In the data rows, the value 128 means zero.
Here are some points:
[101 174  97 119 103  97  97 107  97  97 114  97 156  97  97 150 106 143
 125 119  97  97 141 106 106 160 136  97 118 104 165 110 123 148 150 169
  97  98 160 198  99  97 142 155  97  97  97  97]
[ 97 171  98  97  97  97  97  97 163  97  97  97 126 101  97 120 109  99
 160 153  97  97 124  97 100 174 129  96  97  97 166 138 145 163 135 171
  97 109 120 104  97  97  98  97  97  97  97 110]
[120  96 160 113 122 168 134 156 127 207 183 129  97 156 180 101 140  97
 101 119 186 164  96 135 148  97 115 151 136 147  97 114 123  97  97  97
 176 176  97  97 177 118 126  97 182 167 176 176]
[102  96 177 121  97 183  97  97  96 145 141 164  97 105 171  96  97 136
  97 160 150 130 100 116 178  97  97 182  97  97  97  97 153  97 117 103
 161 129 110  98 122 150  99 150 161 174 144 169]
[105  96 164 195 146  97 144 153 133 161  99 143 168 176 134 134 145 147
  97  97 110  97  96  98  98 136 123  96 185 171 140 159  97 149  97 134
 157  98  97 125 115 242 111  97 123 164 116 160]
[113 105 112  97 110 122 156 176 184 149 170 122 104 179  97  96 176  97
 188 118 188 190 168 141  97  98 174 171 109 154 135 146 127 106 128 157
  97  98  97  97 151 105 112  97 102 101 150 139]
[138  96 125 164  97  97 155  97  96 158  97  97 146 127 143 150 167 140
  97  97  97  97  96  97 129 170  97  96 131  97 121 112 101 138  97 152
 116  98 171 161  97 165  98 145 153 147 139  97]
[105 159  97 147 154  97 107  97 144  97  97  97 167  97  97 182 110 142
 107  97  97  97 147 122  97 163 154  96  97 124 144 104  97 158 144 186
  97  98 179 172  97 121 153 143  97  97  97  97]
[119  96 205 184 129 110  97  97  96 103 102 142 121  97 155 161  97 145
  97 135  97  99  96  97 173  97  97  96 154 100  97 105  97 150  99  98
 158  98 149 179 102 168 111 135 146 151 122 134]
[147  96 143  99 130 153 160 189 108 197 124 176  99 179 160  97 102  97
 110  98 175 182  96 132 152  97 129 159 116 143 112 147 110  97 103  97
 204 132  97  97 160 175 127  97 153 173 184 176]
[106 184  97  97 117  97 162  97 182  97  97  97 180 109  97 149 161  97
 126  97  97  97 143  97  97 179 146 105  97  97 171 126 134 164 145 188
  97 121 153 162  97 102  98 149  97  97  97 117]
[103  96 175 206 134 121 135 166 109 189  97 180 180 167 146 119 153 132
  97  97 110 122  96 118 115 130 128 114 202 178 140 132  97 128  97 143
 172 167  97 121 123 167 114  97 164 175 171 156]
[130 116  97 106 148  97 175 152 161 101 116  97 184 176  97 144 154 140
 144  97 116  97 134 156  97 176 205  96 179 159 144 214  97 141  97 182
  97  98 106  97 135 143 133  97  99 132 125 130]
[ 97 149  97  97  97 113  97 150 168 134  97  97 116 122  97 131 104  97
 167 179  97 110 148  97  97  99 182 111  97 105 120 114 144 126 130 142
  97 171 101 113  97 110  98  97  97  97 105 112]
[ 97 191  97  97 132 107 176  97 127  97  97  97 139  97  97 152 174 117
 132  97  97  97 133  97  97 169 117  96  97  97 147 114 178 202 154 160
  97 119 127 130  97  97  98 103  97  97  97  97]
[ 97 175  97  97 125  97 127  97 191  97  97  97 151  97  97 155 115 147
 123 112  97  97 155  97  97 146 107  96 102  97 153 132 175 206 141 206
  97  98 164 126  97  97  98  98  97  97  97  97]
[112 146  97  97  97 172  97  97  99 105 118 132  97  97  97  96 104  97
 130 177 118 141 171 123 151 104 115 160  97  97 105  97 170 113 195  97
  97 106 179 110 135  97 105 171  97  97  97  97]
[144 138 160 101 125 130  97 158 157  98 156 172 142 166  97 110 103  97
 181 145 183 204 162 170 163  97 134 163 142 163 122 157  97  97 160  97
 171 210  97 126 166  97 171 130 116  97 122 172]
[132 160 101  97 104 119  97  97 115  97 154 103  97  97  97  96 113  97
 164 169 126 123 150 141 144 103 127 138 104  97  97  97 169 112 183  97
  97 155 169 142 101  97 129 182  97  97  97  97]
[118 133  97  97  97 129  97  97  96  97 144 127  97  97 107  96  97  97
 130 182 110 136 151 124 172 103 109 131  97  97  97  97 193 120 207 100
  97 190 164 107 134  97 154 191 103 102 108  99]
[ 97  96 118 113  97 162  97 120  96 203  97 129  97 166 168  96 108 116
  97 185 128 155  96  97 109  97 201 164  97  97  97  97 140 102 112 176
 166 159 183  97  97 191  98  97 177 167 148 154]
[132 114  97 147 164  97 149 149 162  97 134  97 190 168 127 174 185  97
 144  97 107  97  96 138  97 198 173  96 182 161 190 193 126 140 102 162
  97 112 104 144 128 149 115  97  97  97 131 102]
[ 97 113 168 109  97 178  97  97  96 161 138 162  97 137 125 104  97  97
 101 190 157 138 112  97 173  97  97 130  97  97  97  97 183  97 153  97
 152 138 129 105 146 148  98 145 146 128 138 141]
[121 159 143 195 178 124  97  99  96 111  97 112 115  97 138 144  97  97
  97 134  97  99 138  97 150  97  97  96 127  97  97  97 115 127 108 110
 155  98 143 181 122 134 129 166 112 109 111 113]
[ 97 147  97  97  97 120  97  97 175 100  97  97  97  97  97 136 107  97
 152 154 104  97 154  97  97 142 139 120  97  97 150 100 192 158 114 154
  97 111 137  97  97  97  98 120 113  97 103  97]
[126 113  97 134 170  97 164 159 146  97 171  97 185 172 105 170 176 160
 145  97 107 108 119 113  97 179 176  96 202 199 188 193  97 126 104 174
  97 143 127 107 102 124 165  97  97 104 107  97]
[ 97  96 117 171 111 124 143  97  96 144  97  97 104 123 144 129 195 160
  97 101  97 137  96  97 112 134  99  96 115 113  97 100 124 155  97 147
 130  98 194 114  97 204 104 158 152 149 161  97]
[117 176  97 111  97 148 114  97 103 101 159 124  97  97 101  96  97 111
 146 171 153 131 190 137 140  97 110 169  97  97  97  97 187  97 171 123
 115  98 198 100 120 111 111 181  97  97 113 157]
[159  96 161 126 123 194 172 162 112 184 134 205  97 169 163  96 149 195
 116 131 171 176  96  97 155  97 107 175 114 143  97 152 110  97 147  99
 141 158  97  97 184 110 103  97 189 159 180 192]
[106 128  97  97 126 137 154 149 165 111 189 106 126 202  97  96 203 102
 159  97 179 154 204 170  97 124 201 150 112 196 156 184 123  97 127 106
  97 131  97  97 133  97 135 103 121 105 119 148]
[119 174  97 114 128  97  97  97 126  97 112  97 134  97  97 142 102  97
 122 119  97  97 167 131  97 151 154  96  97 117 140 133 174 149 109 183
  97 234 133 166  97  97 127 154  97  97  97  97]
[131 112 163 135 102 157  97  97  96 124 122 161  97  97 157 101  97 192
  97 144 150 146 106 128 199  97  97 148 109  97  97  97 133 104 131  97
 172 107 158 150 121  97 118 122 138 157 140 155]
[101 188  97 125 113  97  97  97  99  97  97  97 177  97  97 173 113 122
 131 139  97  97 139  97  97 155 149  96  97  97 127 106 138 152 119 156
 110  98 186 175  97 132 131 165  97  97  97  97]
[126 120 108 139 160  97 141 199 172 119 109  97 179 164 101 170 163 137
 125  97 110  97 131 138  97 173 185  96 170 174 179 187  97 158  97 149
 101 101  97 123 102 136 137  97 112 126  97 124]
[ 97  96 113 151 109  97 174  97  96 108  97  97 128  97 174 151 143 135
  97  97  97 102  96  97 135 176  97  96 146  97 129 105 124 167  97 148
 132  98 194 157  97 172 129 139 137 138 141  97]
[ 97 145  97  97  98 103  97  97 164 100  97  97  97 117  97 117 136  97
 140 144  97 117 145  97  97 132 132 122  97  97 147 108 179 164 155 140
  97  98 120 127 114  98  98 116 101 102 115  97]
[170  96 168 165 157 155  97 159  96 155 150 172  97 176 177  96  97  97
 126 129 176 194  96 144 188  97 108 169 125 202  97 146  97  97 121  97
 189 101  97  97 205 156 157 112 197 185 188 138]
[ 97  96  97  97  97 170  97 107  96 215 104 117 121 161 148  96 100  97
  97 176 105 170 119  97 127  97 192 141  97  98  97  97 154 112  97 134
 112 116 165  97  97 178  98  97 170 158 121  97]
[188  96 162 142 153 176  97 171 107 181 181 201  97 147 200  96  97 112
 108 159 186 175  96 174 166  97 120 154 174 183  97 116  97  97 132  97
 173 126  97 104 185 141 171 111 174 165 161 151]
[ 97 128 167 122  97 173 119  98  96 132 112 168  97 114 174  96  97  99
  97 194 109 129 117 100 185  97  97 161  97  97  97  97 139  97 133  97
 157  98 109 105 149 149  98 153 148 164 183 155]
[180  96  97  97 195  97 138 158 166  97 139  97 167 174 105 131 183  97
 144  97 124 108 142 144  97 167 176  96 212 174 159 190 106 128  97 165
  97 186 113 128 105  99 155 100  97 112  97  97]
[130  99 189 195 113 130  97  97  96 143  97 111 134 113 143 186  97 185
  97 161  97  97 104  97 149 123  97  96 104  97  97  97 112 159  97 122
 137  98 149 190 107 162 127 153 125 141 115  98]
[138 174  97  97  97 126  97  97 118  99 168 114  97  97  97  96 121  97
 176 166 138 145 157 148 105  97  97 155  97  97  97  97 148  97 197  97
  97 110 175 105 108  97 135 185 103  97  97 105]
[105 125 140 145  97 158  97  97  96 144 117 146  97 101 113  96  97 155
  97 179 160 157 106 125 189  97  97 183  97  97  97  97 115  97 162  97
 142 120 166 133  97 118 105 143 109 134 136 148]
[153 125 116  97 120  97 136 169 151 100 130 101 167 149  97 149 171 202
 155  97  97  97 155 150  97 191 180  96 173 186 187 172  97 143  98 156
  97  98 114  97 127  97 200  97  97  97 123 107]
[ 97 161  97  97  97  97 150  97 185  97  97  97 169  97  97 175 180 137
 147  97  97  97 109  97  97 179 150  96  97  97 153 127 185 172 131 181
  97 137 139 146  97  97  98 107  97  97  97  97]
[ 97 141 107  97  97 112  97  97 146 116  97  97  97  97  97 113  98 158
 141 158  97 114 130  97  99 134 139 117  97  97 149 107 178 156 118 131
  97 122 132 112  97 137  98  97  97  97 100 104]
[131 185  97  97 113 115  97  97  96  97 161 103  97  97  97 107 106 104
 162 157 148 118 118 151 141 127  99 179  97  97  97  97 188 105 186  97
 102  98 178 108 130  97 110 166  97 101  99  97]
[116  96 132 137 121 113 171  97  96 142 110  97 138 125 168 169 160  97
  97  97  97 108  96  97 161 146  97 105 138 124 104 118  97 136  97 144
 123 151 124 146 101 187 110 114 168 153 150 106]
[143  96 180 170 131 129 185 161 133 147 100 175 209 155 153 109 131 138
 118  97 154 166  96  97 114 100 141 133 165 177 160 145  97  97  97 136
 135 123  97 107 148 171 124  97 184 179 175 181]
[124 163  97 121 139  97  97  97  96  97  97  97 175  97  97 217  97 116
 124 125  97  97 161  97 116 158 137  96 112  97 134 118 137 187 108 192
 129  98 179 180  97 100 132 167  97  97  97  97]
[136 122 111  97 196  97 166 169 126  97 126  97 153 144 114 187 155 139
 165  97  97  97 128 159  97 162 183  96 180 177 177 192  97 153 140 136
 104  98  97 113 138 104 178 100 105  97 127  97]
[ 99  96 135 160  97  97 146  97  96 147  97  97 102 118 177 165 169 152
  97 102  97  97  96  97 116 152  97  96 138 105 115  97 118 179  97 160
  97  98 198 135  97 159  98 113 146 185 150  97]
[166  96 149 156 193 132 152 150  96 102 165 194 166 126 200  96 119  97
  97  97 165 156  96 158 169  98  98 144 160 171  97 100  97  98  97  98
 188 188 118 129 146 163 197 120 174 148 161 168]
[110 124 159 146  97 150  97  97  96 135 103 139  97  97 135  96  97 157
  97 178 113 137 138 100 167  97  97 150  97  97  97  97 142  97 137  97
 171  98 131 126 129 154  98 141 154 124 177 159]
[122  96 139 166 115  97 160  97  96 105  97  97 148 106 168 181 164 133
  97 101  97  97  96  97 124 170  97  96 129 112  97  97 129 176  97 179
 153 112 169 157 112 196  98  97 134 156 128  97]
[ 97  96 118 160  97  97 161  97  96 124  97  97 153  97 170 171 180 126
  97 108  97 114  96  97 114 155 103  96 130  97  97 104 139 158  97 161
  97 193 180 109  97 178  98 102 167 152 145  97]
Here are 10 more points, each followed by its number:
[ 97  96  97 105  97 163  97  97  96 175  97 110  97 171 189  96 112 131
  97 177  97 151  96  97 130  97 173 149  97  97  97  97 138  97  97 156
  97 248 159  97  97 143  98  97 162 159 118 112] 0
[ 97  99 102  97  97 167  97 125  96 219  97 135  97 155 193  96 133  98
  97 156 147 144  96  97 136  97 141 184  97  97  97  97 146 112 119 153
 121  98 149  97  97 144  98  97 176 181 154 160] 1
[145  96 172 100 100 173 142 149 150 203 163 160  99 145 167  96 174  97
 158 109 181 181  96 136 141  97  97 172 146 128 105 160 118 111 113  97
 126 129  97  97 173 167 104  97 164 164 168 171] 2
[108 132 196 102 106 168 100  97  96 136 150 142  97  97 158  96 109 116
  97 148 142 145 117 127 213  97  97 172  97  98  97  97 146  97 160  97
 162 108 133 143 160 131 116 168 136 129 153 150] 3
[139 175 145 124 138 163  97 141 151  97 147 192  99 146 103  96  97 112
 204 151 162 141 162 147 141  97 163 151 111 146 112 159 116  97 200  97
 103 142  97  97 142  97 175 138 105 103  99 212] 4
[ 97 177  97  97  99 111  97  97 118  97 136 115  97  97  97 111 113  97
 111 171 137  98 153 128 168 123 116 120 101  97  97 100 188 145 147 108
  97 140 164 123  97  97 103 154 114  97  97  97] 5
[157 154 153 117 138 181  97 109 169 117 179 164  97 116  97  96  97 147
 182 129 177 157 168 172  97 101 130 164 137 148 138 149 109  97 208 115
 137  98  97 128 157  97 135 132  97  99 105 162] 6
[130  96 162 146 144  97 173 173 151 169 104 160 161 167 158 125 143  97
  98  97 135 154 105 117  97 128 153 147 128 143 168 158  97 114  97 163
 174 137  97 151 146 125  98  97 156 182 176 184] 7
[128 115 107 113 146  97 151 192 164  97 123  97 163 139  97 143 190  97
 154  97 104  97 140 155  97 158 175  96 177 170 179 194  97 158 101 156
 130 158 111 120  97  99 148 105  97  97 100 118] 8
[ 97  96  97 106  97 169  97  97  96 180  97 101  97 140 185  96 110  97
  97 165 112 178  96  97 132  97 161 171  97 103  97  98 158 109  97 149
  97 169 178  97  97 145  98  97 180 174 134  97] 9
Which of these numbered points is nearest to each point below, looking only along the 2 directions in which the first points spread most? Its number follows each.
[130 176  97  97  97  99  97  97  96  97 124  97  97  97  97 104  97 138
 147 164 100 102 171 126 132  97 153 127 120  97 136  97 204 108 172 116
  97 120 174 103  97  97 139 170  97  97  99  97] > 5
[156  96 158 111 131 163 185 151 108 159 180 137  99 168 174  96 155 128
 129 164 159 125  96 198 133  97  97 167 122 139  97 129  97  99 136  97
 140 109  97  97 169 154 124  97 187 184 187 194] > 2
[ 97  96  98  97  97 177  97  97  96 162  97 126  97 162 170  96  97 154
  97 165 115 188  96  97 132  97 189 143  97 100  97  97 175 119 106 140
 130 161 150  97  97 172  98  97 150 155 168 137] > 9
[ 97 107  97  97  97 157  97 101  96 170  97  97  97 160 202  96 135 167
  97 154  97 186  96  97 148  97 182 170  97  97  97  97 148  97 102 121
  97  98 181  97  97 151  98  97 185 147 156 134] > 9
[128 121  97  97 160  97 154 177 156  97 131  97 172 113  97 160 188 151
 163  97  98 108 151 126  97 176 173  96 176 162 187 208 123 154 125 158
  97 170 118 124 123 100 174  97  97  97  97  98] > 8
[ 97  96 108 146  97 141  97 155  96 166  97 162  97 175 178  96 111  97
 118 176 148 167  96  97 128  97 138 173  97  97  97  97  97  97 122 129
 129  98 132  97  97 120  98  97 171 149 135 153] > 1
[ 97  96 110 126  97 188  97 120  96 190 100 154  97 153 177  96 118  97
  97 179 119 159  96  97 147  97 174 169  97 103  97  97 123 128 106 119
 109 126 126  97  97 165  98 100 191 164 152 136] > 1
[192 106  97  97 160  97 151 172 171 129 116  97 184 164 111 160 186 146
 159  97  97  97  96  97  97 159 194  99 198 155 164 216 101 141  97 166
  97  98  97  97  97 148 132  97 140 104 104 112] > 8
[185 146 133  99 134 152  97 158 139 118 180 175 114 141  97  96  97 163
 181 132 149 146 154 168 168  97 143 170 112 168 137 162 109  97 181  97
 125 191  97  97 172  97 182 114  97  97  97 172] > 4
[ 97  96  97 102  97 155  97 117  96 157 100 103  97 176 162 110 103 110
  97 165 143 171  96  97 119  97 168 156  97  97  97 100 136 126 110 145
  97 176 167  97  97 135  98  97 189 166 170 103] > 0
[144 148 149  97 170 224  97 175 171 134 167 152 115 169  97  96  97 104
 186 112 195 139 172 165 150  97 127 143 141 176  97 128  97  97 187  97
 146 120  97  97 172  97 161 115 108 107 122 187] > 4
[144  96 119 174 103  97 164  97  96 124  97  97 128  97 151 165 156 146
  97  97  97 122  96  98 113 167 123  96  97 105 105 124 149 178  97 149
  97 174 178 145  97 169  98 123 149 126 146  97] > 6
[113 173  97  97  97 132  97  97  96 115 117 104  97  97  98 134 101 109
 141 153 130 103 171 123 127 110 101 139 100 111  97  97 186 124 159 115
  97 148 158 137 111  97  98 183  97 120  97  97] > 5
[ 97  96 131 139  99  97 159 102  96 143  97  97 105  97 143 137 161 123
  97  97  97 107  96  97 149 173  97  96 122 101 124 118 120 153  97 146
 118 131 166 180  97 156  98 155 118 162 131  97] > 6
[108 104 171 158  97 183  97  97  96 133 109 145  97 133 158  96  97 169
 105 181 101 121 110 129 185  97  97 187  97  97  97  97 143  97 168  99
 163  98 136 168 135 124  98 162 131 141 125 158] > 3
[ 97  96  97  97  97 183  97 120  96 187  97 128  97 132 177 102 151 140
  97 221 122 155  96  97  97  97 192 148  97 121  97  97 149 117 110 156
  97 159 156  97  97 162  98  97 185 194 152 144] > 0
[120 135 115  98 157 158  97 195 122 133 173 177  99 139  97  96  97  97
 162 151 161 145 180 182 125  97 154 138 121 148  97 153 114  97 162  97
 144 112  97 119 161  97 183 114  98 114 129 173] > 4
[139  96 170 105  99 175 180 155 143 160 127 152  97 175 168  96 137 145
  97 128 169 183  96 143 153  97  97 168 125 150  97 141  97  97 116  97
 146 175  97  97 162 141  99  97 175 183 205 208] > 2
[150 139 165 146 135 160  97 146 184  97 157 174 119 141  97  96  97  97
 165 152 142 181 175 178 143  97 135 165 117 167 105 107 117  97 210 101
 147  98  97 104 148 104 156 122  97  97  97 181] > 4
[132 138 101 113 147  97 174 176 143 121 171  97 166 184 105 163 172 116
 150  97 117  97 118 147  97 150 177  96 169 166 202 206 105 129  97 160
  98 113  97 119 137 130 151  97 100 106 101  97] > 8
[153 169 133  98 134 196  97 164 146 102 180 177 106 126  97  96  97  97
 194 129 166 156 185 182 111  97 159 164  97 173 126 129  97  97 187  97
 170  98  97  97 171  97 161 115  97  97 106 161] > 4
[142 134 132  97 182 147  97 167 196 124 181 175 114 117  97  96  97 163
 171 148 156 132 174 176 136  97 111 176 123 158 132 143 120  97 173  97
 145 180  97 106 188  97 179 131  97  97  97 171] > 4
[ 97  96  97  99  97 169  97 106 134 169  97 159  97 164 173  96  97 138
  97 180 135 161  96  97 114  97 164 135  97 100  97  97  97  97  97 137
 135 178 117  97 113 133  98  97 182 145 153 166] > 1
[175 134  97 108 162 104 147 179 150  97 144  97 195 121  99 145 172 185
 166  97  97  97 130 109  97 168 188  96 183 167 141 184  97 140  97 152
  97 151 100 130 119  98 167 116  97  97 104  97] > 8
[123  96 174 183 145  97 104  97  96 120 104 138  99  97 158 203  97  97
  97 118  97  97  96  97 139 127  97  96 137  97 104 100  97 128  97 113
 136 153 148 174  98 179 122 170 160 142 137 116] > 6
[144 140 142  97 161 168 102 183 189 127 181 187  97 168  97  96  97 173
 192 138 171 145 171 160 146  97 120 156 140 186 113 166  97  97 179  97
 128 159  97  97 151  97 153 133 107  97 131 163] > 4
[113 136 160 162 120  97  97  97  96 138  97 147 124  97 123 121  97 137
  97 116  97  97  96  97 178 121  97  96 165  98  97  97  97 136 116 115
 208 144 135 164 112 177 145 154 167 137 140 151] > 4
[ 97  96  97  97  97 179  97 113  96 186  97 119  97 167 159  96 122  97
  97 179 110 166  96  97 138  97 200 154  97  97  97  97 132 109  97 139
 115 101 120  97  97 165  98  97 193 184 165 156] > 1
[ 97  98 162 167 136 110  97  97  96  97  97 144 115  97 182 161  97  97
  97 124 113 107  96  97 169 117  97  96 132  97  97  97  97 131 120 121
 173 113 121 152 126 192 111 183 145 168 119 116] > 4
[103 123 124 114  97 150  97  97  96 140  97 168  97  97 152  96  97  97
 111 163 151 143 132 112 177  97  97 162  97  97  97  97 137 100 166  97
 185 120 122 117 136 115  99 148 145 160 121 178] > 3
[149 178  97  97 110 125  99  97 124  97 138  97  97  97  97 140 112 164
 150 184  98  99 154 157 120 100 110 119 106  97 112  97 200 129 148  97
  97  98 169 132  97  97 136 225  97  97  97  97] > 5
[161  96 169 116  97 150 166 171 109 199 128 157  97 147 154  96 126 162
 114  97 181 154 108 121 135  97 128 179 125 165  97 148  97  97 113  97
 140 137  97  97 146 162 129 124 186 171 184 189] > 2
[127  96 140 191 144 102 166 149 132 123 125 169 182 176 179 126 123  97
 109  97 119 131  96 130 119 134 141 126 145 163 152 187  97  97  99 143
 179 119  97 143 124 179 100  97 163 154 185 144] > 7
[155 160  97 121 164 102 139 168 173  97 133 104 181 146  97 159 159 149
 137  97 109  97 168 156  97 175 170  96 211 150 149 198 105 147 102 177
  97  98  97 131 116 109 148  98  97  97 111  97] > 8
[ 97  96  97 115  97 187 106 145 120 165 123 138  97 182 161  96 112 156
  97 163 139 182  96  97 113  97 172 162  97  97  97 108 100  97 126 123
 110  98 111 104  97 153  98  97 177 184 142 113] > 1
[116  96 167 208 150  97 135 165 132 151 115 146 180 153 139 156 132  97
  97  97 119 111  96 105 113 151 113  96 205 160 161 171  97 105  97 157
 199 191  97 144 130 179  99  97 154 158 172 165] > 7
[158 145 154 110 128 185  97 166 184 121 160 172 112 187  97  96  97  97
 189 120 160 167 147 180 136  97 125 171 122 142  99 165 105  97 201  97
 147  98  97  97 176  97 149 140 100  97 109 182] > 4
[138  96 148 183 170 105 160 193 131 166  97 129 178 170 165 150 152 141
  97  97  97 140  96  97 107 121 144 130 128 180 128 115  97 120  97 154
 176 109  97 121 139 166 109  97 162 156 170 142] > 7
[100 152 110  97  97 138 102  97  98  97 122 101  97  97 115 112 103 202
 118 154 100 116 188 136 121 103  97 131 116  97 109  97 191 136 171  97
  97 201 169 135 104  97 113 180 102  97  97  97] > 5
[158  96 161 191 161 112 166 146 132 149  97 163 177 185 203 160 129 147
  97  97 115 143  96 103 113 139 123 103 212 156 138 129  97 147  97 135
 166  98  97  99 109 196 129  97 164 151 156 140] > 7
[135  96 193 171 138 104 133 153 146 142 114 130 177 144 168 124 120  97
 104  97 116 108  96 116 140 142 162 142 140 173 155 197  97 109  97 171
 131 135  97 124 156 154 138  97 162 172 164 155] > 7
[ 97 110  97 106  97 148  97 128  96 164  97 126  97 156 182  96  99 179
  97 153 123 158  96  97 116  97 197 191  97  97  97  97 125  98  97 164
 117 196 172  97  97 133  98  97 186 166 147 121] > 0
[136  96 174 194 181  97 161 152 116 143 101 147 171 159 168 167 123  97
  97  97 116 109  96 114 139 149 122  99 164 159 164 164  97 115  97 117
 184 177  97 157 114 168 131  98 179 180 190 138] > 7
[119 148  97 137 156  97 154 151 171 116 122 106 146 130 101 138 194 139
 143  97 110  97 135 179  97 170 169  96 194 184 174 205 105 138 132 193
  97  98  97 130  98 136 141  97 100 111  97  97] > 8
[147 134  97 131 171  97 153 139 151  97 149  97 154 145 120 171 152  97
 172  97  97  97 130 157  97 174 138  96 182 145 160 198 100 129  97 163
 100 123 115 123 130 114 152 104  98 120  97 112] > 8
[ 97  96 126 175 111 126 148  97  96 124  97  97 118 141 157 183 154 142
  97 112  97 104  96  97 135 165 120  96 120 144  97  97 111 173  97 162
 101 147 144 131 103 177  98 110 175 178 165  97] > 6
[105  96 148 155 160 106 154 157 144 150  97 163 179 174 165 104 134 134
  97  97 135 123  96 137 133 124  97  96 160 195 170 183  97 110  97 123
 163 187  97 136 151 153  98  97 153 173 190 134] > 7
[121 157 101  97 106 107  98  97  96  97 129  97  97  97  97 102 104  97
 125 173 115 101 176 147 143 118  97 137 110 106 112  97 165 147 159  97
  97  98 171 138 119  97 143 200  97  97  97  97] > 5
[112  98 149 152  97 167  99  97  96 147 111 179  97  97 127  96  97  97
 127 156 135 129 122 108 209  97  97 175  97  97  97  97 141  97 146  97
 155  98 104 135 133 140 102 130 155 150 144 134] > 3
[152 158 128  97 133 124  97 136 156 106 203 167  97 114  97  96  97  97
 168 132 184 135 191 158 115  97 123 173 109 101 131  97 118  97 213  97
 139 183 107  97 155  97 157 117  97  97 111 181] > 0
[148  96 172 131 114 166 155 163 127 180 144 193  97 183 193  96 148 110
  97 113 159 186  96 142 170  97  97 141 156 133  97 141  97  97 124  97
 151  98  97  97 183 157  98  97 196 174 189 186] > 2
[ 97  96  97  97  97 172  97  98  96 205 110  97  97 153 162  96 129  97
  97 174 130 161  96  97 150  97 168 161 106 130 100  97 125  97  97 154
 108 234 122  97  97 157  98  97 183 162 156 131] > 1
[137 140 182 211 149 129 104  97  96  98  97 121 115  97 136 149  97 114
  97 152  97  97 104  97 161 116  97  96 119  97  97  97 100 162 128  97
 160 116 129 162 108 172 112 178 122 144 106 120] > 0
[137 150 165 111 178 203  97 183 180  97 179 155 146 136  97  96  97 174
 184 123 183 156 178 188 117  97 130 173 117 132  98 154 129  97 187  97
 137 135  97 139 141  97 149 110  97  97 109 188] > 4
[147 133  97 120 137  97 177 180 164  97 154  97 167 146 109 181 170 120
 141  97 122  97 129 134  97 163 196  96 184 192 177 220  97 130 108 170
  97 134  97 134  97  97 142  97  97 100  97 103] > 8
[ 97 160  97  97 100 106  97  97  96  97 158  97  97  97  97  96 109 136
 167 165 119 105 149 163 109 127 109 130  97  97  97  97 195 141 157  97
  97  98 157 141 120  97 112 169  97  97  97  97] > 5
[ 97 101  98 105  97 188  97 101  96 198  97 143  97 142 155  96  97 163
  97 150 110 164  96  97 181  97 137 167  97 113  97  97 179 108 102 127
 134 167 152  97  97 178  98  97 142 179 173 127] > 1
[108 125  97  97 163  97 158 163 179  97 150  97 180 153  97 150 212 157
 117  97 133  99 121 154  97 172 193  96 174 198 189 214 111 167  97 148
  97 163 124 110 121 114 158 104  97  97 112  97] > 8
[104  96 156 150  97  97 146  97  96 139  97  97 123  97 150 163 168 114
  97 142  97  97  96  97 114 135  97  96  99  97 120  97 148 183  97 125
  97 131 179 142  97 197  98 109 160 181 124  97] > 6
[ 97  96  97 103  97 158  97 152 107 187  97 105  97 168 165  96 105  97
  97 184 128 211  96  97 137  97 169 147  97 104  97  97 120 122  97 141
 119 134 144  97  97 148  98  97 174 156 168 146] > 1
[ 97 148 134 121  97 167  97  97 108 141 131 180  97 110 119  96  97 140
  97 165 171 149  96  97 171  97  97 167  97  97  97  97 140  97 139  97
 162  98 157  97 121 123  98 131 163 122 148 151] > 3
[166  96 176 179 179 121 158 144 142 154 103 168 169 177 159 151 131 113
  97  97 133 135  96 120 111 127 148 113 162 177 170 159  97 112  97 144
 157 165  97 129 148 201 113  97 172 170 169 141] > 7
[ 97  96  97 109  97 150  97 101  96 156  97 143  97 167 140  96 132  97
  97 150 110 173 103  97 115  97 178 155  97 110  97  97 110  98 122 132
 156 127 135  97  97 166  98  97 152 176 168 147] > 1
[149  96 184 111  97 192 171 179 156 190 142 187 109 188 160  96 137 102
  97  97 183 153  96 127 129  97 110 163  97 151 105 126  97  97 116 102
 129  98  97  97 181 152 130  97 160 164 187 181] > 2
[ 97 112  97  97  97 174  97 114  96 147  97 140  97 176 165  96  97  97
  97 184 126 171  96  97 137  97 170 168  97  97  97  97 134 115 107 140
 127  98 183  97  97 168  98  98 179 172 185 111] > 1
[123 130 162 145  97 174  97  97  96 149 126 162  97 132 149  96  97 210
  97 152 155 162 102 119 194  97  97 168  97  97  97  97 161  99 164  97
 187  98 132 105 144 159  98 137 154 154 150 124] > 3
[133 154  97  97  97 138  97  97 106  97 122 112  97 100  97  96 112 159
 144 151 103 110 185 112 152 111 123 143  97  97  97  97 173 130 155  97
  97  98 164 100 106  97 111 174 111  97  97  97] > 5
[174 165 130 133 217  97 155 139 145  97 161 103 192  97 102 172 138 119
 171  97 108  97 113 194  98 167  97  96 186 154 178 173 108 132 142 105
 117 151 109 185 163 103 189 160  97  97  97  97] > 8
